128 stands for zero in the data rows.
Some points, each followed by its number:
132  80 117  79 162 123 169 124  81 104 214 123  54 131 151  94 173 154 165  97 143 172 127 125 119  88 102 123  88 167 110 143 0
 76 177 109  98 114 100  70 156 153  50 107 198  69  91 141  83  59 122  98 119 134 166 158 109 129 134 183  96  95 149 181 102 1
127 152 117 186 127 129 127  98 112 162 112 145 163 112 135 145  70 118 144 131 135 124 156 133 140 121 179 184 134  93 173 101 2
128 119 128  53 109  75  97 170 173  43 153 131  59 120 147 102 160 140  86 132 126 178 127 125  99 149 133  46  93 172 129 111 3
143 150 127 158 110 118  93 147 172 110  90 149 138 100 127 120 109 140  85 142 151 141 158 107 134 163 160 116 131 125 156 103 4
 80 176 109 112 125 138  83 131 128  92 101 163 119 121 138  98  81 102 134 133 122 120 128 121 137 108 153 122 120 114 140 124 5
 79 204 117 120 120 123  81 155 142  55  64 215 105  97 158  99  28  80 126 111 116 129 162 149 156 121 198 129 110 129 150 102 6
185  74 128  87 132  90 102 157 151  84 174 102  51 121 126  77 231 199  66 140 176 188 125  99  96 156 106  42  90 174 172 107 7
196   8 115  80 231  97 255 130   5  93 255 132  13 109 133 110 185 173 155  31 108 193 189 186 113 119 105 153  40 199 149  96 8
162 149 143 190  83 132  92 135 191 183  99  87 194 126  99 156 177 155  61 193 171 127 132  96 134 174 116 118 177 107 167 113 9
118 181 135 227  94 193  61  96 187 196  20 108 247 152 114 146 129 113 121 201 178  80 103  84 147 121 142 158 203  73 119 165 10
182 101 126 156 152 135 145 117 113 150 157  97 136 125 104 126 186 167  87 132 166 160 147 123 119 150 106 125 125 127 187  99 11
180 153 154 164  72 130  73 167 230 119  55 106 172 116 108 132 167 149  20 174 174 136 151 101 136 202 138  93 158 115 169 105 12
176 120 123 195 178 173 145 103  99 185 129 117 178 128  97 122 154 145 105 126 172 141 163 115 149 134 130 182 143 100 209 100 13
 45 180  76 171 178 165 159  49  24 166  95 198 227 129  95 141   0  25 248  95  75  32  96 199  93  61 147 255 184  39 165 102 14
178 113 130 220 167 189 179  63  78 251 123  91 231 143  92 173 146 133 150 147 144 103 136 130 143 118 112 224 180  69 165 119 15
150  55 108   3 183  54 143 207  87   0 255 189   0  82 169  40 169 177  74  38 150 255 194 142 120 154 151  20   0 255 205  60 16
 54  89 114  76 105  17 163 193 159  86 255 178   0 105 192 128 114 170  67  86 115 247 215 132 173 152 160  78  35 216 188  67 17
150 129 140 140 111 114 114 137 159 140 116 109 143 123 118 133 153 146  88 149 146 134 129 118 125 161 120 106 136 128 141 124 18
136 105 160 134  78  81 149 123 168 183 153  59 149 137 116 177 175 158 128 149  99 101  71 126 103 143  87 108 145 126  46 165 19
160  48 109 137 225 104 253  98   0 163 255 124  91 104 153 147 129 145 178  63 119 156 150 184 122  97 129 191  89 168 170 114 20
123 120 138 197 175 176 195  69  58 217 116 102 205 140 106 154 107 112 196 101 128  74 110 143 129  97  92 210 164  87 106 158 21
 73 194 150 116  10 106   5 180 255 117  38 104 147 154 139 147 141 140  57 223 132 124  83  77 132 147 134  55 156 129  88 147 22
173 124 104 235 240 196 203  66   4 168 132 177 184  71 112 127  35 104 180  68 135 108 228 165 167 138 171 255 134  80 220  96 23
  0 255 118 106  20  97   0 193 255  14   0 237 143  98 165  88   0  54  79 181 114  96 104 112 142 149 221  69 145 111 140 114 24
New points follow, each followed by the number of its nearest point above by angle.
137 117  91  28 168  93 161 163  83  18 182 179  22 109 120  77  97  99 107  51  92 176 180 185 117 168 142 114  76 178 191  71 16
142  99 135 129 123 121 153 131 132 147 154 101 125 130 129 146 161 147 116 132 131 144 131 125 125 136 106 128 120 136 128 126 11
109 101 105 129 180 120 213  91  21 149 187 141 122 109 147 134  67  97 218  63  93 119 129 177 126  74 138 181 104 142 113 133 20
101 175 137 181  99 163  96  98 142 188  55 118 212 154 130 137 100 107 160 170 134  83 100  96 149 108 134 152 179  75 112 159 10
134 130 117 141 153 128 133 124  92 113 147 156 112  99 136 121  98 124 128  88 127 143 163 143 137 127 162 134 116 124 153 109 23
191  84 126 160 167 151 166 110  94 168 174  85 128 128 107 124 201 171  96 135 175 161 143 118 120 144  90 146 121 130 189 112 11
 92 162 134 121  80 150  55 136 210 142  70 109 156 165 125 128 148 115 125 193 128 109  81 101 144 113 114 105 157  95  80 147 22
167  97 139 122 100 146 149 116 161 192 132  30 152 176 127 172 226 146 127 180 122 120  87 124 120 113  55 128 155 104  77 149 19
194  90 122 201 215 163 197  79  32 184 155 136 177  92 108 137  95 142 149  89 150 129 189 154 134 136 143 217 131  96 195  93 23
 91 145 113 115 114 111  88 134 157  98 138 149  98 129 133 117 128 127 119 145 116 140 130 122 146 125 143 105 106 139 141 101 1
117  82 141 151  90 133 172 105 157 243 176  32 156 184 140 192 213 155 155 182 116 121  65 108 136  80  63 150 130 107  76 172 19
  0 255  84 118 113  84  38 170 134   0  57 255  62  53 176  97   0  33 138  72  77 134 220 166 180 137 255 163  84 141 198  70 6
150 154 135 113 105 132  80 149 189  82  77 126 129 129 113 117 166 132  72 164 131 127 141 104 127 188 114  97 144 120 125 114 12
129 125 123 141 158 123 137 116  90 116 144 151 125 103 132 114  90 124 134  99 134 141 158 136 128 122 149 142 112 128 164 110 23
244   0 113  59 255  96 255  96   0  88 255 113   0 105 159 104 196 177 199   0  89 223 213 223 101 106 106 176  13 226 137  91 8
170 123 128 184 129 159 161  95 123 207 123  81 202 145  96 161 162 135 121 156 148 112 115 120 132 134 101 169 173  91 146 126 15
185 104 126 156 154 127 140 122 117 140 161 115 123 112 102 117 177 163  69 124 173 163 157 123 122 162 118 125 123 131 203  92 11
136 148 147 211  57 121  90 122 222 227  99  66 216 126  94 183 171 147  40 200 161 132 109  81 143 180  96 130 169  97 168 124 9
127 122 129 173 145 155 163  87  89 193 120 110 188 139 115 152 111 109 175 124 130  86 117 137 137 107 117 178 152  99 105 146 21
123 106 129  63 118 129 156 125 122 129 166  83 126 172 121 133 182 101 170 132  85  97  75 163 104  91  79 127 146 131  56 159 19
149 116 125 136 157 133 154 113  99 136 154 127 127 121 130 122 123 131 141 110 126 131 138 141 126 125 132 147 122 126 143 120 20
110 159 134 197  82 154 100  98 176 207  80  88 213 149 114 168 136 131 131 189 142 102  98  97 142 119 119 156 178  71 119 150 10
119 115 126 113 123 121 137 133 125 129 147 117 110 137 134 129 140 133 137 125 115 134 119 132 122 112 119 122 117 139 111 135 0
134  79 145  83 135 150 168 120 133 166 166  48 120 197 124 146 227 141 180 142 101 105  63 139 118  81  46 126 145 117  35 170 19
 76 170 115  90 122 111  66 162 144  33 102 218  55  77 156  73  52 107  95  98 121 158 158 125 140 138 190  92  80 162 162  91 1
167 103 136 136 131 122 117 135 149 109 145 118  98 117 126 117 174 169  71 129 166 166 147 103 124 158 126 100 110 143 166 116 7
153  80 165  56  85 137 124 142 202 118 147  44  92 211 146 129 251 152 126 186 124 131  67  98 119 110  41  51 147 133   7 182 19
140 150 130 151 108 116  64 150 183  94  86 146 137 112 127 115 122 154  65 156 167 156 154  99 129 159 159  93 128 125 171 103 4
137 119 134  85  91 112 107 139 182 135 142  75 129 161 122 137 195 138 119 162 124 135  76 117  98 124  84  82 143 128  96 138 19
101 142 128 128 105 138  91 133 157 131 104 122 138 149 134 124 130 131 130 165 120 121 112 113 137 118 121 116 129 113 123 133 22
198  78 130 128 135 144 159 117 146 158 139  75 137 152 116 145 214 167 111 151 136 145 131 114 115 150  89 118 133 115 131 122 11
213  68 142 151 149 159 170 106 119 200 167  40 164 160 100 150 255 180 100 164 168 142 107 104 103 133  61 120 156 117 138 138 11
120  78 114  37 175  78 143 176  87   2 225 185   0  97 158  68 131 151 108  51 119 207 179 145 121 132 158  77  29 209 166  89 16
143  88 129  89 160 125 155 125 103 108 188 108  70 144 133 103 194 157 136 121 131 165 125 124 125 102 102 105  94 155 113 136 0
125 120 130 153 152 142 166 102  82 166 124 125 167 135 124 145  99 109 181 107 108  94 110 146 123  99 124 177 144 111 102 150 21
136 124 133 107 111 115 105 152 172  90 122 123 100 126 133 114 149 142  96 138 135 152 131 108 130 150 125  80 123 147 117 131 3
104 112 125  83 118  98 151 128 120 121 170 116  77 137 164 133 128 126 161 109 105 143 121 147 106 101 120 116 100 154  96 140 0
 88 128 120 102 139 132 129 128 128 122 153 121  96 152 147 142 151 120 158 140 103 128 105 139 138  88 118 136 124 135  93 135 0
113 118 136 165  88 131 147 105 155 223 141  62 169 167 131 180 179 146 132 176 129 115  75 115 122  99  84 149 148  99  84 158 19
111 130 122  64 107  88 125 144 142  89 160 127  82 137 142 118 142 114 140 127 114 135  95 142 106 106 129  94 117 152  96 136 3
135 107 113 134 170 127 162 116  74 128 161 144 115 113 130 119 108 125 152  92 127 140 147 144 127 115 137 148 109 140 150 125 20
166  96 120 186 172 166 183  80  74 204 155  97 175 132  99 151 145 136 154 124 139 120 139 145 138 116 108 198 148  97 164 116 15
 60 204 143 128   8 126  14 164 255 130  26 124 172 152 140 150 112 120  77 219 135 101  80  72 132 144 139  61 163 107  91 161 22
198  80 124 163 177 154 166 105  88 168 180  86 130 129 105 125 199 172  97 124 177 159 145 120 123 140  92 145 118 119 190 102 11
